m =
[[133 135 141 122 117 137 120 141 133 133 135 135 139 149]
 [130 119 118 132 125 114 140 115 132 127 130 119 118 106]
 [134 130 145 131 116 116 139 122 144 112 122 124 130 114]
 [141 141 154 141 133 137 128 132 134 143 143 141 137 133]
 [119 128 104 135 139 121 109 133 105 124 119 132 137 107]
 [124 121 129 120 114 141 106 130 107 138 125 128 140 139]
 [125 120 139 119 119 130 133 138 129 144 145 124 132 141]]
m[-7, 0] = 133
m[-4, 3] = 141
m[1, 12] = 118
m[0, -10] = 117
m[-4, -5] = 143
m[-7, 11] = 135
m[-5, 10] = 122
m[:, 11] = [135, 119, 124, 141, 132, 128, 124]
m[:, 10] = [135, 130, 122, 143, 119, 125, 145]
m[5, -1] = 139
m[-3, 10] = 119
m[:, -7] = [141, 115, 122, 132, 133, 130, 138]
m[0, 10] = 135
m[-4, 4] = 133
m[-1, -1] = 141
m[-6, -5] = 127
m[6, 9] = 144
m[-2, -2] = 140
m[-6, 13] = 106
m[0] = [133, 135, 141, 122, 117, 137, 120, 141, 133, 133, 135, 135, 139, 149]
m[2, 11] = 124
m[2] = [134, 130, 145, 131, 116, 116, 139, 122, 144, 112, 122, 124, 130, 114]
m[-5, -5] = 112
m[4, 7] = 133
m[-6, -13] = 119
m[:, 12] = [139, 118, 130, 137, 137, 140, 132]
m[0, -2] = 139
m[-1, -12] = 139
m[-7, 5] = 137
m[1, -8] = 140

data =
[[116 139 122 117 128 132 122 114 114 128 127]
 [135 113 155 117 131 129 153 129 110 142 132]
 [115 145 119 110 127 125 119 119 108 118 116]
 [135 121 156 115 130 139 152 129 108 144 140]
 [142 115 145 117 132 132 146 130 116 143 141]
 [113 146 123 107 127 126 119 118 111 118 123]
 [115 150 120 102 128 127 113 117 109 121 113]
 [113 141 118 105 128 127 120 118 108 117 120]
 [115 149 121 110 127 129 118 119 110 119 115]
 [139 121 148 112 130 136 147 132 117 143 135]
 [114 145 121 106 128 126 115 116 110 120 113]
 [115 141 119 107 128 122 118 119 109 119 118]
 [136 117 155 119 129 136 156 128 108 144 130]]
data[-13, 0] -> 116
data[-6] -> [113, 141, 118, 105, 128, 127, 120, 118, 108, 117, 120]
data[-6, -1] -> 120
data[-7] -> [115, 150, 120, 102, 128, 127, 113, 117, 109, 121, 113]
data[:, -1] -> [127, 132, 116, 140, 141, 123, 113, 120, 115, 135, 113, 118, 130]
data[5, 2] -> 123
data[-10, 10] -> 140
data[3, -4] -> 129
data[9] -> [139, 121, 148, 112, 130, 136, 147, 132, 117, 143, 135]
data[-10, -5] -> 152
data[-10, 1] -> 121
data[-12, -5] -> 153
data[-9, 0] -> 142
data[-12, 8] -> 110
data[-1, -9] -> 155
data[:, 8] -> [114, 110, 108, 108, 116, 111, 109, 108, 110, 117, 110, 109, 108]
data[9, 5] -> 136
data[4, -5] -> 146
data[:, -8] -> [117, 117, 110, 115, 117, 107, 102, 105, 110, 112, 106, 107, 119]
data[:, -7] -> [128, 131, 127, 130, 132, 127, 128, 128, 127, 130, 128, 128, 129]
data[9, 8] -> 117
data[-5, 10] -> 115
data[:, -4] -> [114, 129, 119, 129, 130, 118, 117, 118, 119, 132, 116, 119, 128]
data[-11, 9] -> 118
data[10, 1] -> 145
data[-6, 7] -> 118
data[-8] -> [113, 146, 123, 107, 127, 126, 119, 118, 111, 118, 123]
data[-12, -2] -> 142
data[6, -1] -> 113
data[-3, -9] -> 121
data[-4, -9] -> 148
data[0, 6] -> 122
data[:, 5] -> [132, 129, 125, 139, 132, 126, 127, 127, 129, 136, 126, 122, 136]
data[3, 9] -> 144
data[-8, -1] -> 123

W =
[[117 104 132 130 115 130]
 [128 128 128 128 128 128]
 [123 135 114 134 117 131]
 [117 104 131 130 115 130]
 [128 128 128 128 128 128]
 [118 108 130 126 118 129]
 [122 136 114 134 115 132]
 [126 116 134 141 121 129]
 [127 130 127 129 126 129]
 [ 99 128 124 141 154 132]
 [128 128 128 128 128 128]
 [121 105 135 141 115 130]
 [127 131 127 129 126 129]
 [122 136 114 135 115 132]
 [122 136 114 134 115 132]
 [128 128 128 128 128 128]]
W[0][0]	117
W[:, 2]	[132, 128, 114, 131, 128, 130, 114, 134, 127, 124, 128, 135, 127, 114, 114, 128]
W[0][1]	104
W[9][5]	132
W[13][1]	136
W[14][0]	122
W[2][3]	134
W[4][5]	128
W[3][0]	117
W[2]	[123, 135, 114, 134, 117, 131]
W[4][0]	128
W[6][5]	132
W[11][2]	135
W[1][5]	128
W[1]	[128, 128, 128, 128, 128, 128]
W[11]	[121, 105, 135, 141, 115, 130]
W[6][2]	114
W[12][1]	131
W[:, 3]	[130, 128, 134, 130, 128, 126, 134, 141, 129, 141, 128, 141, 129, 135, 134, 128]
W[14][4]	115
W[0][5]	130
W[7][5]	129
W[5][5]	129
W[2][0]	123
W[9][3]	141
W[4]	[128, 128, 128, 128, 128, 128]
W[:, 0]	[117, 128, 123, 117, 128, 118, 122, 126, 127, 99, 128, 121, 127, 122, 122, 128]
W[12][2]	127
W[10][0]	128
W[1][0]	128
W[12]	[127, 131, 127, 129, 126, 129]
W[:, 5]	[130, 128, 131, 130, 128, 129, 132, 129, 129, 132, 128, 130, 129, 132, 132, 128]
W[6][4]	115
W[2][4]	117
W[11][0]	121
